In the data rows, 128 means zero.
Here are some points:
[83, 124, 145, 133, 85, 63, 140, 207, 187, 67, 28, 142, 154, 105, 123, 96, 184, 131]
[107, 122, 85, 79, 150, 197, 151, 59, 140, 152, 173, 108, 0, 106, 182, 152, 120, 98]
[150, 109, 75, 207, 170, 171, 102, 97, 119, 134, 155, 135, 127, 76, 156, 133, 176, 100]
[190, 56, 106, 146, 75, 154, 70, 187, 132, 77, 147, 148, 169, 73, 96, 152, 153, 96]
[144, 154, 163, 106, 125, 185, 147, 111, 139, 186, 165, 131, 92, 139, 194, 140, 149, 110]
[97, 111, 148, 150, 97, 67, 112, 165, 139, 86, 120, 60, 158, 202, 138, 137, 129, 147]
[121, 89, 149, 93, 128, 196, 155, 43, 117, 141, 165, 110, 118, 112, 150, 84, 100, 77]
[193, 118, 103, 145, 136, 101, 107, 142, 187, 120, 100, 150, 163, 105, 55, 172, 140, 165]
[107, 104, 46, 103, 139, 153, 205, 110, 99, 142, 130, 124, 123, 171, 127, 124, 124, 142]
[115, 95, 93, 137, 152, 196, 130, 89, 93, 211, 174, 142, 18, 102, 187, 149, 132, 117]
[174, 181, 90, 57, 133, 183, 189, 125, 107, 139, 166, 94, 121, 126, 106, 181, 161, 167]
[164, 127, 139, 154, 146, 70, 143, 92, 130, 144, 53, 100, 158, 114, 93, 127, 121, 137]
[119, 183, 154, 156, 117, 153, 114, 74, 99, 133, 133, 134, 115, 94, 170, 117, 162, 168]
[135, 134, 113, 90, 185, 170, 131, 86, 109, 170, 185, 135, 63, 82, 214, 135, 110, 106]
[118, 102, 98, 103, 103, 125, 120, 122, 125, 122, 124, 140, 135, 106, 98, 140, 108, 125]
[98, 109, 147, 86, 89, 97, 133, 132, 157, 147, 126, 69, 107, 114, 170, 111, 132, 147]
[156, 85, 108, 174, 109, 91, 98, 101, 158, 130, 67, 170, 120, 39, 99, 182, 141, 111]
[111, 143, 112, 57, 118, 145, 95, 76, 104, 152, 199, 118, 60, 99, 148, 153, 81, 110]
[136, 114, 174, 144, 146, 42, 131, 180, 181, 109, 55, 129, 209, 226, 68, 92, 123, 143]
[139, 109, 109, 122, 178, 166, 137, 84, 75, 117, 148, 137, 117, 154, 135, 223, 153, 95]
[169, 136, 195, 166, 51, 154, 141, 132, 171, 123, 145, 137, 128, 150, 103, 82, 119, 158]
[121, 123, 172, 100, 154, 157, 106, 133, 60, 159, 153, 110, 103, 119, 206, 161, 131, 84]
[190, 152, 112, 105, 140, 148, 112, 91, 81, 174, 240, 115, 109, 128, 110, 144, 123, 133]
[97, 152, 170, 139, 100, 109, 103, 142, 105, 100, 120, 82, 126, 164, 134, 130, 130, 158]
[151, 125, 158, 163, 159, 117, 138, 162, 135, 101, 145, 113, 113, 118, 106, 99, 143, 130]
[160, 129, 151, 88, 145, 181, 103, 109, 77, 58, 139, 92, 82, 159, 164, 102, 98, 98]
[124, 112, 142, 184, 133, 82, 142, 160, 140, 145, 76, 134, 153, 98, 100, 110, 132, 132]
[113, 152, 90, 91, 111, 223, 142, 80, 116, 187, 177, 122, 53, 145, 110, 149, 87, 136]
[128, 124, 99, 131, 164, 142, 103, 130, 107, 170, 143, 134, 108, 137, 113, 124, 120, 80]
[164, 146, 91, 148, 118, 54, 102, 133, 149, 105, 88, 150, 183, 89, 151, 126, 166, 121]
[92, 83, 124, 145, 159, 158, 96, 81, 86, 123, 168, 88, 92, 110, 149, 163, 122, 153]
[115, 170, 144, 148, 87, 163, 165, 50, 136, 154, 165, 89, 96, 132, 170, 133, 111, 87]
[181, 94, 119, 147, 89, 183, 213, 69, 125, 168, 119, 110, 37, 103, 137, 114, 117, 91]
[97, 149, 131, 57, 181, 105, 154, 72, 112, 174, 167, 121, 73, 170, 159, 120, 148, 154]
[91, 162, 152, 123, 137, 186, 152, 101, 119, 151, 113, 146, 140, 220, 154, 87, 114, 131]
Then 12 other points, each followed by its number:
[181, 112, 144, 157, 140, 135, 110, 102, 154, 112, 106, 146, 157, 105, 141, 124, 112, 91] 0
[154, 70, 33, 130, 115, 159, 91, 128, 72, 162, 140, 127, 125, 109, 99, 171, 92, 124] 1
[94, 146, 157, 86, 112, 114, 156, 107, 111, 116, 182, 93, 116, 140, 170, 114, 155, 115] 2
[93, 116, 160, 94, 106, 119, 168, 117, 152, 129, 112, 124, 179, 150, 155, 105, 140, 168] 3
[167, 138, 78, 133, 116, 99, 149, 99, 124, 157, 148, 132, 180, 131, 161, 175, 75, 144] 4
[146, 133, 131, 155, 82, 152, 106, 130, 95, 178, 200, 108, 107, 111, 147, 118, 104, 129] 5
[160, 165, 90, 110, 163, 95, 73, 174, 191, 84, 117, 163, 165, 113, 95, 136, 137, 75] 6
[133, 126, 144, 62, 150, 179, 164, 52, 88, 166, 208, 108, 52, 81, 148, 164, 138, 146] 7
[146, 150, 97, 90, 76, 205, 125, 177, 100, 180, 180, 102, 103, 92, 127, 84, 72, 142] 8
[144, 180, 138, 115, 130, 186, 107, 70, 119, 188, 181, 126, 113, 85, 202, 198, 153, 102] 9
[168, 71, 114, 124, 123, 120, 106, 111, 117, 131, 160, 112, 131, 76, 135, 174, 130, 120] 10
[119, 174, 112, 119, 194, 149, 157, 100, 115, 156, 181, 100, 128, 117, 139, 96, 123, 139] 11
Which of these numbered points is nearest to each point below, looking only along the 7 directions in which the first points spread most? Its number follows each.
[170, 109, 212, 147, 141, 137, 122, 82, 97, 162, 186, 70, 126, 155, 132, 138, 115, 120] > 5
[178, 131, 75, 100, 85, 181, 139, 114, 72, 123, 167, 137, 95, 137, 151, 96, 118, 122] > 8
[130, 127, 131, 209, 120, 121, 111, 137, 130, 74, 86, 153, 87, 122, 120, 131, 142, 134] > 0
[130, 125, 133, 159, 123, 46, 90, 173, 178, 90, 102, 143, 175, 166, 86, 184, 166, 87] > 6
[133, 140, 173, 159, 112, 65, 153, 131, 180, 129, 72, 124, 137, 195, 105, 36, 78, 149] > 3
[142, 133, 102, 73, 131, 149, 96, 0, 78, 211, 185, 76, 39, 127, 203, 170, 96, 91] > 7
[85, 111, 140, 103, 133, 101, 117, 108, 75, 137, 193, 73, 49, 144, 168, 94, 85, 106] > 2
[114, 135, 53, 164, 82, 148, 121, 133, 117, 129, 141, 181, 114, 81, 126, 181, 171, 99] > 10
[109, 146, 118, 103, 138, 136, 139, 136, 104, 135, 114, 130, 141, 112, 103, 173, 127, 104] > 4
[64, 133, 208, 112, 84, 75, 172, 108, 164, 104, 73, 88, 109, 157, 113, 76, 109, 131] > 3
[134, 116, 141, 105, 123, 134, 136, 118, 106, 134, 117, 135, 108, 125, 54, 114, 134, 110] > 4
[179, 112, 89, 146, 215, 96, 144, 161, 135, 155, 118, 146, 119, 158, 114, 153, 122, 65] > 4
[129, 134, 136, 123, 176, 159, 148, 69, 137, 155, 167, 129, 132, 138, 119, 137, 117, 120] > 11
[152, 141, 148, 177, 125, 48, 99, 174, 159, 76, 90, 167, 162, 121, 69, 154, 136, 147] > 6
[139, 122, 110, 119, 113, 123, 125, 103, 147, 165, 141, 168, 190, 100, 163, 175, 182, 122] > 4
[173, 119, 163, 176, 101, 121, 126, 161, 135, 79, 82, 92, 104, 94, 118, 137, 114, 119] > 0
[200, 138, 135, 86, 119, 154, 147, 68, 109, 133, 157, 62, 90, 55, 163, 108, 165, 132] > 5
[194, 101, 56, 149, 148, 155, 131, 84, 176, 119, 140, 140, 126, 93, 81, 202, 144, 102] > 1
[60, 127, 178, 115, 135, 72, 100, 141, 182, 119, 83, 147, 99, 137, 96, 89, 165, 146] > 3
[134, 134, 114, 108, 119, 162, 75, 128, 100, 132, 153, 85, 40, 101, 164, 159, 118, 138] > 5
[146, 167, 108, 70, 122, 206, 160, 79, 126, 143, 213, 124, 70, 122, 152, 158, 121, 156] > 7
[124, 152, 113, 114, 136, 175, 179, 69, 92, 154, 135, 128, 80, 139, 166, 146, 116, 133] > 11
[140, 60, 107, 87, 149, 194, 141, 71, 76, 168, 149, 91, 44, 109, 180, 131, 143, 143] > 7
[134, 136, 167, 52, 169, 232, 162, 67, 95, 202, 166, 133, 64, 128, 175, 137, 153, 128] > 7
[88, 103, 139, 154, 119, 73, 198, 148, 121, 100, 93, 123, 134, 146, 98, 99, 119, 151] > 3
[142, 104, 152, 140, 133, 118, 74, 204, 136, 115, 101, 148, 178, 75, 58, 158, 128, 133] > 6
[185, 110, 120, 117, 205, 119, 102, 105, 149, 167, 143, 137, 128, 106, 109, 180, 122, 112] > 4
[156, 114, 74, 124, 151, 126, 65, 133, 121, 158, 94, 131, 121, 110, 153, 139, 116, 88] > 10
[108, 150, 143, 151, 62, 110, 161, 125, 93, 111, 119, 156, 115, 144, 137, 45, 143, 195] > 3
[170, 139, 130, 131, 95, 81, 110, 92, 166, 132, 110, 100, 115, 132, 97, 163, 108, 143] > 4
[182, 114, 37, 174, 166, 162, 123, 123, 141, 114, 101, 125, 139, 113, 118, 163, 53, 130] > 1
Here are 12 other points, each followed by its number:
[84, 142, 159, 109, 105, 64, 115, 84, 146, 130, 144, 104, 133, 143, 137, 114, 146, 154] 0
[165, 93, 101, 120, 162, 58, 91, 161, 206, 108, 124, 133, 125, 88, 115, 196, 130, 59] 1
[183, 70, 78, 169, 155, 94, 91, 209, 138, 94, 101, 122, 142, 127, 123, 102, 135, 155] 2
[112, 152, 130, 143, 186, 125, 89, 121, 139, 121, 167, 105, 136, 134, 153, 122, 165, 143] 3
[127, 120, 138, 200, 119, 102, 90, 175, 143, 118, 120, 158, 179, 105, 122, 143, 118, 138] 4
[139, 133, 116, 137, 167, 140, 128, 165, 122, 117, 98, 108, 94, 147, 102, 124, 127, 131] 5
[87, 90, 160, 124, 154, 128, 124, 124, 135, 141, 176, 178, 116, 89, 145, 164, 170, 85] 6
[121, 200, 129, 126, 122, 179, 161, 121, 144, 132, 162, 172, 105, 123, 142, 143, 89, 178] 7
[106, 125, 174, 131, 115, 171, 136, 100, 102, 117, 109, 148, 154, 169, 163, 93, 135, 150] 8
[109, 125, 99, 107, 122, 112, 104, 132, 176, 139, 128, 144, 113, 128, 138, 143, 130, 176] 9
[128, 136, 142, 111, 97, 90, 99, 216, 166, 119, 57, 140, 140, 138, 52, 152, 129, 152] 10
[146, 64, 97, 110, 157, 103, 113, 137, 158, 122, 141, 134, 159, 94, 176, 165, 138, 86] 11
The same question for these:
[76, 126, 92, 144, 137, 179, 65, 94, 124, 125, 127, 154, 100, 135, 170, 150, 132, 91] > 6
[139, 89, 105, 162, 146, 109, 86, 163, 207, 110, 85, 144, 150, 119, 104, 140, 124, 144] > 2
[126, 130, 47, 118, 145, 119, 71, 153, 139, 55, 134, 162, 177, 80, 76, 154, 198, 126] > 1
[131, 174, 122, 143, 153, 124, 142, 119, 91, 122, 161, 125, 172, 160, 184, 148, 121, 170] > 3
[146, 128, 162, 186, 127, 91, 123, 223, 140, 86, 88, 150, 165, 110, 179, 89, 103, 118] > 4
[163, 144, 151, 125, 158, 109, 136, 156, 107, 117, 171, 110, 145, 94, 157, 142, 142, 116] > 3
[155, 187, 104, 150, 171, 153, 125, 86, 48, 147, 170, 89, 125, 145, 161, 181, 191, 102] > 3
[160, 72, 83, 140, 145, 122, 86, 124, 98, 121, 138, 152, 142, 125, 121, 180, 132, 52] > 11
[142, 115, 147, 77, 163, 168, 109, 158, 110, 150, 134, 133, 107, 157, 196, 143, 142, 123] > 3
[196, 160, 78, 145, 163, 74, 131, 133, 153, 149, 174, 135, 152, 79, 60, 162, 110, 57] > 1
[106, 114, 156, 118, 102, 48, 136, 185, 196, 111, 98, 128, 215, 145, 52, 143, 107, 167] > 10
[142, 91, 84, 104, 192, 96, 104, 97, 149, 137, 155, 153, 169, 90, 113, 143, 172, 77] > 11
[161, 122, 132, 82, 139, 180, 115, 111, 125, 153, 83, 116, 131, 125, 95, 114, 105, 70] > 5
[111, 179, 115, 154, 109, 119, 127, 148, 159, 138, 88, 139, 95, 108, 97, 144, 194, 191] > 9
[114, 71, 148, 115, 101, 67, 144, 169, 167, 105, 69, 168, 184, 162, 100, 129, 98, 150] > 10
[87, 168, 137, 120, 131, 100, 100, 96, 113, 171, 142, 130, 73, 180, 152, 169, 108, 120] > 3
[119, 133, 183, 167, 152, 28, 71, 145, 148, 123, 93, 130, 176, 114, 106, 113, 148, 148] > 4
[113, 131, 194, 113, 68, 79, 106, 149, 137, 110, 54, 135, 173, 170, 57, 85, 124, 100] > 10
[144, 61, 105, 96, 123, 141, 125, 118, 128, 112, 159, 55, 122, 163, 98, 91, 139, 86] > 5
[122, 96, 151, 85, 124, 146, 136, 126, 94, 162, 98, 134, 110, 162, 122, 148, 113, 136] > 5
[185, 137, 116, 122, 130, 148, 107, 116, 77, 143, 178, 119, 103, 190, 202, 105, 122, 136] > 3
[103, 131, 137, 149, 117, 115, 137, 144, 125, 96, 138, 95, 129, 156, 88, 118, 112, 134] > 5
[81, 128, 127, 164, 89, 81, 103, 183, 163, 84, 67, 120, 171, 135, 91, 121, 113, 143] > 10
[146, 104, 110, 161, 140, 131, 71, 89, 138, 144, 132, 115, 62, 109, 122, 87, 160, 147] > 6
[160, 138, 115, 130, 173, 127, 118, 133, 109, 148, 156, 109, 117, 75, 136, 139, 161, 115] > 6
[143, 82, 87, 170, 153, 127, 110, 126, 138, 89, 77, 129, 149, 75, 136, 151, 199, 165] > 1
[120, 143, 122, 121, 140, 164, 168, 91, 92, 147, 151, 121, 102, 79, 191, 141, 105, 107] > 6
[149, 162, 134, 157, 101, 104, 128, 139, 146, 119, 124, 169, 155, 122, 123, 131, 136, 118] > 4
[160, 85, 129, 184, 147, 140, 109, 198, 175, 102, 88, 199, 147, 133, 90, 141, 131, 98] > 2
[110, 162, 68, 93, 125, 111, 140, 87, 114, 156, 92, 152, 115, 106, 171, 169, 122, 125] > 9
[153, 115, 57, 101, 109, 201, 105, 107, 121, 155, 189, 108, 61, 65, 148, 193, 84, 43] > 6
